Rotation paths and how fast each direction turns (degrees each step):
Each turn is a multiple of 5 degrees from 10 to 175, or 0.
Each row of a path follows its step; steps can be skipped.
Rotation 1:
step 7: [  2  11   1 -18  34 -13  20   3   5   3  25  13  -9 -26  13  -3   1  17
  26   6  -7  17  13   0  -7  26  16  20  14   0 -43 -13 -32  15 -26   9
  -2 -17  13  -2   4  15 -25  22   9 -11   1 -27 -14 -10  37   5 -19  35
   3 -14]
step 10: [ 14  30  -4   6  21 -20 -14 -21   8   2  36   1  -1   4 -12 -12 -13  21
  25   4  -6  -3  23 -20   8  28  10  11   6 -23 -25  37 -17  24  -2  10
   7   9   8 -46  17  27  13  -9  23 -10   7   4   9  -7  28  -9 -17  -1
  18 -18]
step 16: [ 23   2   0 -22  -4  25 -19  26  31   1  17 -17 -15  -5  21  -4  -3 -10
  21   6  16  17 -13  23  -2  11  20  40  -4 -32 -40 -12 -22  49 -19  12
  10  21  -7 -17   7   5   4   0  -2 -13  -3  -3  28   0  -6  -6 -11  -6
  -6  -5]
step 19: [ 14 -14 -11 -19  32 -22 -11  12  25 -19  21  -9  19   8  23 -12 -15  -5
  47  -6 -20  17   3   5 -12  26   1  38  -3  12 -22   4  -3  37 -22  -6
  -3 -14  17 -20 -13   1  22  11  11  -7 -16  -1  -5  23 -10  -1   2  33
   1   9]
step 21: [  8 -30  21  -3 -10   0 -36  17  29  24  10  -5 -26 -15  -5 -22 -16   2
  50  -8  -4   2 -14   2  -3  30   2   4  -4   1 -20 -23 -15  17 -19 -12
 -11  -1 -21 -43 -12 -11   5   6  12  10  16  11  -7  30   5 -10  -6  22
  15 -18]
step 29: [ -4  25 -11 -13   3  22  11  12  12  19   3 -19  -9   4 -25   7 -27  -9
  26 -12  -6  28  20   2   8  17  17  25   5 -11 -33 -16   0  18  -5   0
  -3 -20  -6  -5  16   8  12   0  15   4   5 -11  29   9  50  30 -17  42
  17  13]
step 31: [ 15  24  -6 -19  25  24 -19  11  28   7  17 -27  -6  10  40  -9 -30 -11
  16 -19  15  26 -23   2   5   2   0  27   2 -14 -38  -4 -11  23  26  13
 -13   3  -6  -5  -2 -23   5   0  11   5 -26  13  13  32  16   6 -18   3
   3  14]
step 33: [ 28   3  -6  20  17  35 -28   6  10  14  30   8 -20   7  -3 -30 -23  -5
  13 -24   9  -1  -6 -18 -14 -10  22   1  10  -4 -29 -18  -7  26  -1  23
  14 -14 -15 -30  10  -6  -7 -10  24  22 -11   9  -2   8   4 -39   1  33
 -19   9]
Directions:
[  1 -13   0   0  -8  -7   0  -3  -2   0   0   6  -1  -5   2  -5  13   6
   4   4  -2  14   5   8   5   0  -4   4   2  -3  -2   1  -6   5  -5   2
   4   3   1  -3  -7  -2 -11  -1   0  -3   9   6   5  -3   0   7   5  -3
   1  -6] : 160
[ -5  -5  -7   7   4   2  -4   8   8  -3   2   1   0   8   4   6   3   1
   1  -1   4   1  -6   1  -6 -10   2  -4  11  -6   3   1  -2   2  12  -6
   4  -1  -2   6   4  -4  -1  10   3   3   5  -2   5  -9  11   8   5   5
   1  -2] : 160
[  2  12   4  -2   6   0   3   3  -8   2   0  -1   2   5  -9  -7   0   7
  -6 -10   4   2   7   0  12  -1  -6   2   4  -3  -2  -3  -2  -1  14  10
  -3   2   5   1  -3   0  -2  -3  -1  -5   0  -3  10   1  12   0  -2  -1
   2  -8] : 20
[ -5  -1  -1   5  11   6  -1  -6   0   2   0  -5  12   0   4 -10   0  -3
  -7   1   1   2 -13   8  -5   3   2   6   3   3   6  -2   3   5  -3  -4
  -4  -3  13  -2   1   2 -14  -3   0  -6  -5  -7   4  -3  -6   2  -1   0
   8  -1] : 95
[  6   1  -5  -2   1   1   6   6  10  -1  -3  -6   1   2   1  -6   3   6
   9   6   6   6  -7  -7   7   0  -6  -5   1  -1   7   3   0   1   6  -2
 -10  -4   5   0  -6   2   2  -2   5 -11   2   8 -14   1   1   0  -5  -7
   2   9] : 65
[ -5 -10  -9  -4   2  -5   8   4  -7  -5   7  -3  -3  -2   0  -4  -2  -6
  -2 -11  10  -6  -8   3   1   3  -7  -7  -1  -3  -1   3  -7   1  -4   7
  -9   3  -2  -6  -6   4  -2   4   3   1  -4   1  -1   1  -3   0   3  14
  -9   0] : 25
